In the rows, 128 means zero.
One turn or mirror swaps these rows in pairs. Which row does each one swap with?
k_328: | 139 | 128 | 119 | 146 | 141 |  92 | 117 | 111 | 102 | 107 | 153 | 150 | 110 | 163 | 117 | 101 | 129 | 132 | 156 | 135 | 127 | 153 | 139 | 106 | 134 | 151 | 120 | 135 | 135 |
k_834: | 164 | 138 | 165 | 151 | 126 | 153 | 100 | 114 | 100 | 113 | 108 | 124 | 141 | 152 | 122 | 123 | 102 | 124 | 133 | 147 | 104 | 115 | 131 | 128 | 122 | 114 | 164 | 132 | 152 |
k_892: | 109 | 156 | 127 | 102 | 105 | 127 | 142 | 152 | 120 | 117 | 117 | 124 | 132 | 112 | 165 | 126 | 127 | 125 |  94 | 147 | 112 | 108 | 125 | 163 | 130 | 112 | 134 | 113 | 129 |
k_127: | 109 | 117 |  83 | 129 | 139 | 120 | 118 | 144 | 111 | 132 | 148 | 108 |  81 | 129 | 125 | 143 | 156 | 134 | 158 | 132 | 124 | 112 | 151 | 139 | 127 | 139 | 107 | 125 | 117 |
k_344: | 144 | 124 | 113 | 144 | 142 |  87 | 123 | 126 | 113 | 105 | 144 | 147 | 120 | 152 | 121 |  94 | 128 | 123 | 150 | 133 | 142 | 150 | 126 | 106 | 130 | 161 | 122 | 140 | 138 |
k_39: | 108 | 106 |  94 | 135 | 130 | 133 | 109 | 148 | 105 | 128 | 155 | 108 | 102 | 119 | 122 | 141 | 159 | 142 | 157 | 123 | 105 | 106 | 155 | 133 | 135 | 132 | 110 | 127 | 114 |
k_301: | 146 | 133 | 170 | 132 | 140 | 148 | 120 | 112 | 108 | 142 | 128 | 132 | 142 | 161 | 110 | 132 | 102 | 112 | 129 | 116 | 122 | 141 | 127 | 143 | 100 | 105 | 169 | 137 | 142 |
k_783: | 102 | 133 | 147 | 120 | 114 | 118 | 131 | 148 | 129 | 114 | 114 | 102 | 125 | 113 | 168 | 123 | 122 | 145 |  99 | 135 | 119 |  94 | 124 | 146 | 147 | 100 | 134 | 113 | 126 |
k_187: | 107 | 121 |  86 | 135 | 135 | 132 | 112 | 137 |  91 | 142 | 151 | 106 |  97 | 132 | 123 | 147 | 140 | 139 | 172 | 131 | 117 | 119 | 137 | 130 | 138 | 135 | 105 | 131 | 104 |
k_633: | 112 | 134 | 140 | 119 | 109 | 141 | 127 | 138 | 141 | 113 |  99 | 111 | 122 |  99 | 161 | 137 | 118 | 137 |  97 | 126 | 128 | 115 | 116 | 146 | 125 | 127 | 118 |  98 | 114 |
k_115: | 133 | 132 | 169 | 137 | 142 | 165 | 119 | 125 | 115 | 142 | 138 | 147 | 146 | 155 | 123 | 116 | 105 | 121 | 117 | 114 | 122 | 130 | 120 | 123 | 102 | 123 | 165 | 147 | 138 |
k_476: | 141 | 131 | 106 | 131 | 148 |  98 | 118 | 119 |  93 | 119 | 149 | 143 | 117 | 159 | 127 | 105 | 123 | 118 | 160 | 142 | 130 | 150 | 128 |  95 | 136 | 156 | 116 | 131 | 130 |
k_864: | 145 | 145 | 174 | 122 | 141 | 147 | 118 | 117 | 104 | 143 | 118 | 140 | 137 | 167 | 101 | 144 |  96 | 129 | 141 | 118 | 113 | 136 | 128 | 132 | 118 | 115 | 154 | 130 | 149 |
k_973: | 108 | 128 | 130 | 125 | 114 | 112 | 139 | 147 | 115 | 130 | 109 | 116 | 131 |  87 | 144 | 125 | 113 | 133 |  92 | 136 | 142 |  86 | 116 | 146 | 126 | 120 | 139 | 116 | 121 |
k_532: | 156 | 138 | 156 | 141 | 142 | 153 | 119 | 120 | 118 | 148 | 110 | 137 | 140 | 164 | 117 | 126 |  88 | 124 | 138 | 142 | 115 | 123 | 128 | 138 | 110 | 106 | 167 | 124 | 146 |
k_537: | 103 | 105 |  74 | 122 | 141 | 129 | 118 | 150 |  99 | 128 | 155 | 128 |  99 | 121 | 129 | 139 | 146 | 129 | 163 | 130 | 115 | 115 | 148 | 134 | 140 | 129 | 116 | 129 | 116 |
k_845: | 144 | 140 | 163 | 133 | 121 | 151 | 111 | 133 | 100 | 126 | 117 | 142 | 137 | 144 |  94 | 151 | 105 | 133 | 138 | 126 | 120 | 127 | 127 | 149 |  99 | 122 | 179 | 129 | 150 |
k_678: | 120 | 165 | 124 | 118 | 109 | 135 | 124 | 132 | 122 | 118 | 121 | 115 | 146 |  91 | 154 | 144 | 110 | 141 |  99 | 116 | 124 | 112 | 136 | 162 | 118 | 110 | 129 | 111 | 114 |
k_403: | 155 | 137 | 161 | 140 | 120 | 154 | 133 |  99 | 106 | 129 | 133 | 137 | 131 | 163 | 113 | 145 |  92 | 127 | 138 | 142 | 126 | 149 | 133 | 130 | 114 | 126 | 170 | 114 | 150 |
k_152: | 150 | 134 | 155 | 114 | 144 | 135 | 110 | 107 | 107 | 141 | 114 | 122 | 161 | 146 | 130 | 136 |  89 | 127 | 128 | 140 | 107 | 142 | 117 | 139 | 110 | 127 | 177 | 126 | 143 |
k_71: | 105 | 109 |  86 | 125 | 132 | 136 | 117 | 154 | 110 | 140 | 151 | 119 |  89 | 115 | 124 | 131 | 144 | 144 | 166 | 130 | 117 | 106 | 154 | 139 | 134 | 131 | 113 | 140 | 116 |
k_877: | 101 | 141 | 133 | 124 | 104 | 119 | 125 | 147 | 130 | 129 | 103 | 128 | 138 | 105 | 157 | 131 | 130 | 136 |  95 | 113 | 121 |  97 | 120 | 158 | 134 | 116 | 132 | 111 | 112 |
k_701: | 107 | 158 | 141 | 110 | 107 | 108 | 145 | 132 | 126 | 120 | 111 | 110 | 133 | 104 | 157 | 136 | 103 | 147 |  97 | 126 | 145 | 106 | 128 | 143 | 110 | 134 | 133 | 115 | 123 |
k_729: | 147 | 129 | 166 | 134 | 121 | 167 | 109 | 116 | 120 | 112 | 118 | 121 | 151 | 164 | 107 | 132 | 103 | 119 | 138 | 116 | 126 | 133 | 120 | 133 | 121 | 120 | 163 | 120 | 149 |
k_24: | 119 | 144 | 120 | 114 | 113 | 124 | 131 | 137 | 128 | 113 | 114 | 116 | 129 | 110 | 155 | 119 | 116 | 146 |  73 | 136 | 137 | 117 | 121 | 170 | 117 | 128 | 140 | 105 | 128 |
k_121: | 112 | 102 |  87 | 132 | 131 | 131 | 111 | 139 |  99 | 138 | 155 | 106 | 102 | 115 | 118 | 147 | 153 | 135 | 158 | 128 | 118 | 116 | 150 | 146 | 131 | 136 | 113 | 139 | 108 |
k_35: | 144 | 131 |  92 | 137 | 131 |  90 | 124 | 117 | 112 | 105 | 135 | 137 | 129 | 162 | 110 |  95 | 131 | 124 | 160 | 136 | 139 | 149 | 142 | 104 | 145 | 148 | 124 | 130 | 141 |
k_785: | 116 | 108 |  81 | 127 | 141 | 124 | 115 | 147 |  99 | 130 | 152 | 108 |  81 | 130 | 126 | 135 | 157 | 136 | 158 | 120 | 112 | 120 | 142 | 142 | 127 | 133 | 114 | 131 | 122 |
k_133: | 139 | 128 | 110 | 130 | 147 | 104 | 124 | 109 |  96 | 114 | 148 | 136 | 120 | 157 | 123 |  91 | 126 | 125 | 159 | 151 | 137 | 153 | 136 |  97 | 124 | 157 | 124 | 140 | 132 |
k_400: | 107 | 107 |  83 | 125 | 135 | 128 | 118 | 140 | 111 | 131 | 157 | 112 |  88 | 120 | 133 | 140 | 151 | 144 | 160 | 132 | 113 | 107 | 144 | 137 | 129 | 140 | 111 | 144 | 124 |
k_348: | 109 | 145 | 112 | 128 |  97 | 141 | 146 | 155 | 133 | 128 | 108 | 128 | 148 | 112 | 160 | 140 | 105 | 138 |  90 | 128 | 139 | 117 | 129 | 137 | 119 | 133 | 127 | 121 | 127 |
k_185: | 157 | 114 | 167 | 139 | 135 | 159 | 113 | 116 | 110 | 127 | 128 | 122 | 149 | 170 |  97 | 134 |  93 | 128 | 132 | 133 | 121 | 114 | 131 | 137 | 122 | 117 | 159 | 126 | 133 |
k_38: | 115 | 133 | 133 | 132 | 104 | 139 | 143 | 137 | 125 | 119 | 103 | 120 | 142 |  96 | 161 | 134 | 112 | 150 |  91 | 121 | 131 | 108 | 127 | 153 | 128 | 116 | 123 | 136 | 118 |
k_548: | 102 | 146 | 113 | 117 | 101 | 124 | 120 | 148 | 135 | 127 | 105 | 138 | 146 | 110 | 150 | 128 |  99 | 141 | 106 | 118 | 113 | 102 | 129 | 165 | 123 | 109 | 138 | 105 | 124 |
k_995: | 104 | 151 | 125 | 110 | 108 | 145 | 157 | 151 | 136 | 125 | 117 | 124 | 108 | 110 | 154 | 131 | 115 | 155 | 103 | 119 | 124 | 104 | 127 | 152 | 131 | 129 | 128 | 107 | 130 |
k_210: | 104 | 136 | 131 | 110 | 104 | 131 | 121 | 141 | 139 | 125 | 104 | 114 | 116 | 109 | 167 | 134 |  97 | 146 | 102 | 141 | 117 | 115 | 126 | 161 | 122 | 113 | 131 | 113 | 108 |
k_614: | 156 | 127 | 178 | 154 | 130 | 148 | 121 | 126 | 110 | 141 | 119 | 135 | 149 | 155 | 120 | 134 | 100 | 123 | 121 | 120 | 121 | 133 | 119 | 146 | 111 | 110 | 159 | 141 | 145 |
k_114: | 113 | 119 | 139 | 128 | 118 | 130 | 142 | 143 | 141 | 112 | 103 | 129 | 132 | 105 | 159 | 125 | 119 | 147 |  91 | 138 | 132 |  93 | 129 | 145 | 137 | 135 | 118 | 105 | 113 |
k_138: | 114 | 121 | 130 | 126 | 106 | 134 | 147 | 133 | 127 | 126 |  90 | 130 | 114 | 105 | 162 | 120 | 106 | 144 |  89 | 119 | 126 |  96 | 140 | 145 | 115 | 125 | 130 | 120 | 133 |
k_870: | 102 | 113 |  88 | 118 | 142 | 114 | 113 | 145 | 112 | 139 | 161 | 112 |  95 | 132 | 128 | 141 | 150 | 132 | 164 | 121 | 128 | 114 | 144 | 143 | 137 | 131 | 121 | 139 | 100 |
k_237: | 138 | 122 | 118 | 144 | 144 |  90 | 130 | 109 | 101 | 118 | 146 | 140 | 117 | 156 | 118 |  95 | 126 | 128 | 157 | 148 | 133 | 156 | 140 |  92 | 125 | 151 | 130 | 134 | 135 |
k_873: | 151 | 136 | 112 | 137 | 138 |  99 | 112 | 123 | 111 | 116 | 161 | 134 | 105 | 166 | 117 | 105 | 122 | 126 | 163 | 133 | 140 | 146 | 125 | 103 | 139 | 159 | 125 | 141 | 140 |
k_156: | 153 | 149 | 161 | 130 | 132 | 137 | 119 | 129 | 121 | 132 | 128 | 141 | 159 | 148 | 123 | 141 | 114 | 119 | 128 | 129 | 121 | 136 |  98 | 137 | 107 | 120 | 176 | 128 | 158 |
k_795: | 108 | 121 |  87 | 130 | 138 | 127 | 117 | 147 | 105 | 132 | 160 | 112 |  93 | 119 | 123 | 135 | 150 | 137 | 159 | 136 | 109 | 124 | 136 | 143 | 125 | 134 | 101 | 136 |  98 |
k_424: | 128 | 108 |  86 | 118 | 145 | 124 | 112 | 152 | 112 | 147 | 138 | 104 |  88 | 119 | 123 | 142 | 156 | 136 | 163 | 141 | 118 | 121 | 142 | 145 | 142 | 139 | 118 | 128 | 117 |
k_63: | 162 | 126 | 177 | 120 | 136 | 147 | 118 | 119 | 107 | 131 | 112 | 120 | 147 | 166 | 115 | 128 | 113 | 115 | 119 | 144 | 105 | 134 | 133 | 140 | 119 | 121 | 164 | 139 | 138 |
k_886: | 102 | 130 | 131 | 134 | 102 | 146 | 127 | 123 | 130 | 127 | 132 | 141 | 128 |  95 | 166 | 133 | 104 | 134 |  88 | 131 | 138 | 116 | 138 | 141 | 113 | 110 | 125 | 125 |  99 |
k_72: | 104 | 138 | 120 | 118 | 106 | 126 | 147 | 132 | 134 | 115 |  98 | 134 | 123 |  96 | 163 | 153 | 109 | 142 | 106 | 132 | 129 | 103 | 134 | 135 | 124 | 119 | 124 | 116 | 135 |
k_349: | 151 | 121 | 121 | 143 | 143 |  91 | 115 | 121 | 116 | 103 | 153 | 141 | 113 | 153 | 127 |  98 | 123 | 130 | 158 | 143 | 133 | 148 | 124 |  90 | 135 | 153 | 125 | 136 | 136 |
k_141: | 168 | 130 | 159 | 132 | 135 | 144 | 107 | 104 | 107 | 119 | 117 | 126 | 150 | 147 | 118 | 133 |  89 | 121 | 128 | 127 | 122 | 130 | 117 | 132 | 113 | 120 | 177 | 143 | 139 |
k_170: | 152 | 136 | 157 | 125 | 114 | 153 | 102 | 122 | 107 | 137 | 134 | 127 | 151 | 163 | 113 | 135 | 109 | 123 | 128 | 138 | 131 | 131 | 128 | 166 | 120 | 129 | 179 | 124 | 153 |
k_98: |  98 | 116 |  80 | 128 | 128 | 129 | 120 | 140 | 108 | 134 | 158 | 116 |  92 | 132 | 125 | 149 | 153 | 121 | 162 | 136 | 120 | 103 | 133 | 143 | 123 | 129 | 108 | 128 | 123 |
k_27: | 143 | 131 | 106 | 134 | 140 | 103 | 123 | 116 | 107 | 102 | 145 | 143 | 111 | 163 | 109 | 107 | 134 | 132 | 167 | 145 | 140 | 153 | 135 | 103 | 141 | 155 | 128 | 143 | 137 |
k_56: | 104 | 111 |  81 | 132 | 132 | 126 | 120 | 139 | 104 | 123 | 154 | 116 |  91 | 114 | 123 | 146 | 166 | 141 | 147 | 128 | 117 | 126 | 153 | 136 | 137 | 142 | 121 | 123 | 119 |
k_384: |  98 | 107 |  84 | 124 | 133 | 128 | 112 | 152 | 108 | 133 | 156 | 129 |  90 | 122 | 124 | 129 | 148 | 133 | 167 | 135 | 123 | 112 | 148 | 145 | 127 | 127 | 114 | 130 | 115 |
k_998: | 142 | 129 | 106 | 137 | 126 |  93 | 117 | 115 | 101 | 103 | 147 | 140 | 113 | 155 | 131 | 104 | 133 | 126 | 167 | 139 | 138 | 155 | 136 | 106 | 145 | 156 | 125 | 141 | 138 |
k_591: | 150 | 133 | 163 | 132 | 141 | 157 | 118 | 140 | 107 | 141 | 125 | 130 | 148 | 151 | 110 | 150 |  88 | 128 | 122 | 124 | 129 | 159 | 129 | 143 | 114 | 114 | 165 | 127 | 130 |
k_541: | 162 | 135 | 168 | 160 | 137 | 145 | 118 | 108 |  96 | 128 | 123 | 125 | 134 | 154 | 120 | 145 |  88 | 119 | 140 | 131 | 118 | 129 | 142 | 141 | 130 | 116 | 163 | 135 | 147 |
k_712: | 105 | 140 | 128 | 130 | 107 | 124 | 156 | 148 | 121 | 120 | 105 | 126 | 125 | 109 | 154 | 130 | 125 | 154 |  91 | 126 | 117 |  97 | 111 | 143 | 146 | 118 | 124 | 127 | 127 |
k_21: | 141 | 143 | 119 | 129 | 156 | 107 | 124 | 111 | 101 |  97 | 148 | 150 | 112 | 152 | 121 | 102 | 127 | 123 | 161 | 143 | 133 | 159 | 132 | 111 | 142 | 158 | 121 | 137 | 134 |
k_394: | 146 | 138 | 113 | 136 | 140 |  92 | 122 | 125 | 103 | 110 | 151 | 137 | 118 | 156 | 135 | 102 | 126 | 128 | 170 | 150 | 144 | 148 | 133 | 101 | 133 | 145 | 112 | 145 | 138 |
k_85: | 135 | 135 | 157 | 134 | 127 | 153 | 115 | 119 | 115 | 122 | 107 | 131 | 157 | 173 | 121 | 120 |  98 | 125 | 128 | 131 | 106 | 135 | 132 | 136 | 110 | 124 | 178 | 127 | 154 |
k_233: | 148 | 137 | 114 | 132 | 145 | 106 | 122 | 123 | 110 | 105 | 151 | 146 | 115 | 150 | 112 |  99 | 129 | 135 | 163 | 143 | 143 | 155 | 139 |  93 | 140 | 146 | 127 | 146 | 146 |
k_116: | 120 | 129 | 126 | 119 |  98 | 126 | 136 | 148 | 142 | 109 | 106 | 124 | 125 | 113 | 158 | 127 | 115 | 126 |  94 | 136 | 124 |  95 | 144 | 160 | 130 | 106 | 121 | 123 | 120 |
k_731: | 160 | 152 | 155 | 122 | 130 | 149 | 118 | 122 |  96 | 116 | 134 | 125 | 145 | 158 | 126 | 128 |  96 | 103 | 131 | 150 | 109 | 134 | 133 | 153 | 112 | 107 | 171 | 131 | 152 |
k_899: | 145 | 113 | 182 | 127 | 113 | 145 | 124 | 108 | 101 | 143 | 114 | 136 | 135 | 160 | 113 | 129 |  93 | 134 | 131 | 127 | 124 | 136 | 134 | 137 | 128 | 113 | 165 | 141 | 141 |
k_563: | 145 | 135 |  96 | 146 | 141 | 102 | 114 | 111 | 102 | 106 | 137 | 153 | 117 | 156 | 118 | 103 | 135 | 123 | 153 | 144 | 130 | 146 | 135 |  98 | 122 | 162 | 132 | 142 | 125 |
k_266: | 133 | 130 | 106 | 153 | 144 | 102 | 128 | 122 | 110 | 100 | 157 | 146 | 127 | 155 | 123 | 105 | 128 | 116 | 171 | 144 | 132 | 151 | 135 | 108 | 129 | 154 | 130 | 146 | 135 |
k_718: | 108 | 146 | 124 | 114 |  96 | 137 | 138 | 133 | 134 | 123 | 106 | 136 | 131 |  87 | 163 | 129 | 116 | 141 |  98 | 131 | 130 | 110 | 130 | 148 | 122 | 122 | 127 | 132 | 117 |
k_895: | 109 | 112 |  86 | 131 | 144 | 133 | 121 | 155 |  94 | 126 | 148 | 121 |  98 | 125 | 120 | 138 | 164 | 141 | 162 | 136 | 109 | 120 | 148 | 138 | 125 | 122 | 112 | 134 | 121 |
k_173: | 130 | 128 | 101 | 149 | 154 |  99 | 131 | 130 | 106 |  99 | 138 | 152 | 113 | 150 | 128 | 107 | 124 | 129 | 167 | 137 | 139 | 150 | 124 | 101 | 136 | 156 | 127 | 131 | 137 |
k_534: | 109 | 118 |  87 | 133 | 132 | 125 | 115 | 147 | 111 | 143 | 154 | 108 |  91 | 118 | 126 | 144 | 160 | 134 | 154 | 134 | 124 | 114 | 155 | 130 | 128 | 127 | 106 | 122 | 120 |
k_134: | 152 | 137 | 171 | 139 | 132 | 143 | 108 | 122 |  85 | 138 | 119 | 132 | 152 | 140 |  97 | 120 |  92 | 119 | 132 | 129 | 133 | 115 | 132 | 139 | 123 | 127 | 171 | 135 | 139 |
k_485: | 100 | 140 | 128 | 114 | 110 | 133 | 149 | 131 | 134 | 129 |  99 | 123 | 140 | 106 | 159 | 124 | 112 | 152 | 102 | 142 | 123 | 106 | 134 | 149 | 141 | 105 | 131 | 113 | 114 |

k_998 is swapped with k_785
k_548 is swapped with k_152
k_27 is swapped with k_127
k_98 is swapped with k_21
k_156 is swapped with k_678
k_185 is swapped with k_114
k_301 is swapped with k_718
k_173 is swapped with k_187
k_541 is swapped with k_712
k_35 is swapped with k_424
k_85 is swapped with k_210
k_873 is swapped with k_56
k_403 is swapped with k_995
k_394 is swapped with k_895
k_344 is swapped with k_121

